In the rows, 128 means zero.
One turn moves every row onto another: examples first, then more rows asked:
Z_983: [120 109 119 123 146 133 121 115 132 160 145 113 135 117]
Z_358: [133 117 118 138  93 139 151 148 154 150 117 113 116 100]
Z_316: [155 102 127 143 131 127 129 129 114 139 119 116 155  96]
Z_183: [139 112 101 129 103 121  94 132 118 143 120 139 125  99]
Z_175: [136 109  93 110 132 152 148 138 114 133 130 120 114  70]
Z_478: [132 126  98 127  96 119  99 143 119 142 139 138 135 110]
Z_92: [136 143 121 128 137 139 128 138 102 147 160  89 134  98]
Z_976: [110 114 118 115 131 111 121 127 129 156 118 121  96 123]
Z_198: [156 153 118  99 116 138 124 157 145 131 102 108 121  83]
Z_201: [161 122  95 135 120 132 105 143 114 138  99 120 113  99]
Z_727: [107 142 120 122 144 103 116 132 137 150 138 112 100  97]
Z_788: [149 152 125  94 118 141 124 155 152 135 108 114 126  82]
Z_806: [121 162 121 114 115 116 154 139 108 142 132 130 108 113]
Z_818: [118 158 122 106  98 112 156 132 118 142 121 125 123 102]
Z_685: [123 116 118 121 147 131 119 109 139 148 145 123 135 117]
Z_512: [139 142 117 130 143 137 129 133  95 154 152  99 141  94]
Z_48: [139 129  97 119 134 149 138 139 101 136 131 111 102  67]
Z_643: [109 116 105 110 118 142 117 163 145 137 124 139 141 107]
Z_821: [117 153 125 107  94 111 153 129 117 135 112 119 132  99]
Z_430: [156 110 112 131 144 131 106 125 115 143 116 107 150  93]
Z_113: [151 150 124  97 115 148 120 149 151 134 109 113 129  83]
Z_360: [144 136 129 124 139 151 129 149 114 144 154  89 139  98]
Z_452: [103 145 113 141 126 118 144 175 126 142 133 114 134  96]
Z_458: [162 147 111 109 126 138 119 159 123 121  99 110 113  91]
Z_256: [121 127 101 115 134 131 139 157 115 118  98 121 145  76]
Z_700: [121 129 125 114 145 130 124 111 136 136 140 118 146 122]
Z_167: [136 157 111 113 138 137 139 146  95 155 135 121  99  89]
Z_809: [118 140 123 123 150  95 122 150 136 139 128 100 112  85]
Z_320: [159 105 123 133 138 126 115 129 110 139 119 111 147  86]
Z_268: [133 116 125 141  93 136 147 145 156 153 118 110 117 101]
Z_617: [132  98 121 123 111 130 135 145 144 147 110 128 101 119]
Z_236: [119 154 129 108 100 114 155 123 117 136 114 117 131  94]
Z_375: [133 107 116 129  95 134 148 147 155 151 112 118 110 104]

Z_175 goes to Z_478
Z_617 goes to Z_806
Z_113 goes to Z_268
Now find these:
Z_430 goes to Z_983
Z_183 goes to Z_727
Z_643 goes to Z_452
Z_788 goes to Z_358
Z_198 goes to Z_375
Z_700 goes to Z_360
Z_685 goes to Z_92
Z_201 goes to Z_976

One turn moves every row onto another: examples first, then more rows asked:
Z_774: [132 101 117 112 132  83 107 130 126 136 114 121 135 142 148 130 132 146
 123 115 163 137 148 118 132 127 121  98 135 134 141 122 131 129 144 136]
Z_362: [136 150 124 118 138 111 135 125 128 109  82 138 109 119 112 126 108 147
 121 145 107 110 125 121 109 129 162 111 126 126 129 108 111 141 129 148]
Z_128: [117 136 130 120 126 102 100 138 132 120 128 103 123 133 150 106 147 124
 130 121 129 141 142 133 135 130 128 135 145 126 125 128  95 110 162 142]
Z_461: [126 135 141 157 119 148 129 112 125 130  97 111 133 118 153 137 161 124
 151 134 119 152 126 132 110 129 118 154 125 145 116 132 108 125 130 141]
Z_704: [119 141 135 148 120 139 129 141 107 127 150 106 147 140 155 123 150 130
 140 136 138 133 111 120 120 117 118 152 129 114 117 144 102 117 153 119]
Z_748: [140 143 127 121 148 117 140 125 119 116  98 143 105 114 100 131 107 141
 118 142 101 114 125 120 128 137 161 126 124 114 124 109 107 134 131 154]
Z_649: [128 111 130 153 111 134 142 110 138 145 118 117 144 142 132 160 139 136
 125 117 161 138 145 103 118 117 144 109 126 116 127 132 152 155 128 116]
Z_965: [113 126 141 112 124 152 136 144 102 139 158 132 134 134 156 128 121 127
 137 128 147 112 104 123 135 123 105 135 129 133 141 152 145 134 127 104]
Z_590: [145 128 125 122 147 116 138 125 120 117  98 153 109 119 102 138 103 151
 109 137 107 111 130 117 126 138 158 120 123 122 128 107 113 144 124 147]
Z_100: [143 141 129 114 148 121 138 128 122 114 105 148 105 114 106 132 102 140
 113 145 102 101 125 114 128 139 159 126 129 125 135 115 115 143 116 151]
Z_640: [111 147 144 159 105 154 136 117 143 131 132 100 130 132 133 137 154 112
 134 123 127 141 136 120 123 121 151 145 134 107 111 138 119 133 148 122]
Z_651: [139 108 129 144 126 131 140 103 117 148  85 123 142 122 150 156 144 139
 150 130 150 145 130 118 110 124 112 119 119 150 134 131 147 140 110 139]
Z_703: [131 131 100 133 114 115 127 145 118 114 154 109 142  91 128 115 158 124
 149 130 130 131 127 109 126 148 121 141 131 111 107 147 130 137 160 124]
Z_939: [129 116 107 111 114 127 126 150 119 116 164 131 135  91 134 120 140 125
 140 123 132 115 124 111 133 156 111 136 133 131 124 152 153 154 138 109]
Z_434: [113 123 136  82 130 116 105 143 129 130 139 128 112 127 156 111 119 118
 127 117 136 115 134 133 148 137 116 121 149 147 152 141 139 127 130 129]
Z_403: [131 111 120 141 127 118 140 131  99 146 134 120 158 148 150 144 134 151
 137 130 173 133 117 106 118 112 112 114 119 117 131 137 139 133 140 115]
Z_451: [130 141 127 110 138 118 137 125 126 113  83 150 103 119 110 129  99 149
 120 138 108 110 123 128 114 130 158 106 123 130 132 107 121 145 127 139]
Z_768: [110 134 149 120 110 166 141 121 140 140 143 121 120 126 140 141 126 106
 130 120 136 113 129 116 135 126 139 129 139 129 140 151 163 153 112 111]
Z_222: [117 127 150 119 122 164 138 114 118 141 107 132 117 109 154 137 132 115
 152 128 122 131 117 138 126 134 106 142 128 160 139 144 148 138 105 129]
Z_275: [135 102  95 128 115 105 132 139 113 125 144 127 146  98 124 131 144 141
 143 119 150 134 132 107 128 147 113 117 121 116 114 138 152 151 154 114]
Z_537: [132 148 130 114 137 122 132 130 131 103  89 148 103 118 116 123 105 145
 115 142  99 106 123 126 112 134 160 119 128 134 131 110 109 144 125 139]

Z_362 goes to Z_451
Z_704 goes to Z_403
Now find these:
Z_590 goes to Z_100
Z_222 goes to Z_461
Z_128 goes to Z_774
Z_649 goes to Z_768
Z_703 goes to Z_275

One turn moves every row onto another: examples first, then more rows asked:
Z_328: [144 119 118 103 130 118 120 113 141 112 114 117]
Z_615: [148 119 119 105 127 120 124 114 140 114 111 118]
Z_753: [138 113 116  94 134 128 117 122 146 116 116 119]
Z_15: [137 115 116  95 133 125 116 118 146 113 117 118]
Z_423: [115 145  93 114 145 144 104 157 125 162 147 128]
Z_534: [145 123 121 104 127 122 122 114 140 112 111 116]
Z_331: [136 175 117 136 141 117 116 129  96 134 144 128]
Z_952: [138 166 104 138 115 146 121 136  95 140 140 130]
Z_802: [141 112 115  98 133 121 119 118 145 116 116 121]
Z_706: [142 166 106 143 122 131 125 140 107 158 132 121]
Z_9: [136 118 119  94 131 132 116 122 146 113 115 116]
Z_587: [115 152 103 115 163 117  98 137 110 138 161 137]
Z_134: [117 132  83 120 147 129 100 133 111 143 162 143]
Z_807: [133 166 107 131 123 148 120 152 113 159 133 120]
Z_332: [122 157 101 120 131 153 113 159 120 161 139 123]
Z_408: [126 135  84 134 143 115 107 121 104 142 159 144]
Z_942: [136 143  91 144 142 104 115 126 112 159 146 131]
Z_298: [139 116 119  93 130 134 119 125 146 115 113 118]
Z_463: [148 123 122 104 124 126 125 118 139 115 109 117]
Z_288: [142 159  99 146 121 127 122 122  92 139 143 134]
Z_759: [146 123 123 100 123 132 125 122 141 114 109 115]
Z_749: [137 146  92 144 132 115 116 117  96 140 151 140]
Z_513: [145 114 116 102 131 118 121 114 142 115 115 120]
Z_177: [115 168 113 110 150 144 103 153 109 137 151 129]
Z_948: [111 159 107 109 159 133  98 147 112 137 157 134]
Z_43: [143 157 100 149 130 114 124 128 106 159 136 127]
Z_627: [113 140  88 112 141 149 100 146 113 144 159 140]
Z_790: [125 134  86 132 151 110 106 132 120 161 152 135]
Z_202: [142 121 122  95 126 135 122 125 144 115 111 116]
Z_803: [128 163 103 124 119 160 116 147 102 141 143 130]
Z_103: [146 125 124 103 124 127 122 116 140 112 110 114]
Z_437: [139 123 122  95 128 134 119 123 145 113 112 114]
Z_852: [133 181 122 129 136 132 116 140  97 135 141 125]
Z_647: [132 165 110 135 151 105 111 124  98 135 151 134]
Z_16: [139 115 117  99 134 120 117 114 144 113 116 118]
Z_420: [118 152  95 114 129 162 107 151 110 143 151 134]
Z_267: [124 155 104 127 160 105 104 127 104 136 157 137]
Z_791: [124 178 119 118 141 144 111 150 104 136 144 125]
Z_877: [116 136  87 120 152 126 103 145 126 163 152 133]
Z_208: [143 125 123  98 125 133 121 120 142 113 110 113]

Z_298 goes to Z_753
Z_208 goes to Z_437
Now find these:
Z_587 goes to Z_267
Z_332 goes to Z_423
Z_134 goes to Z_408

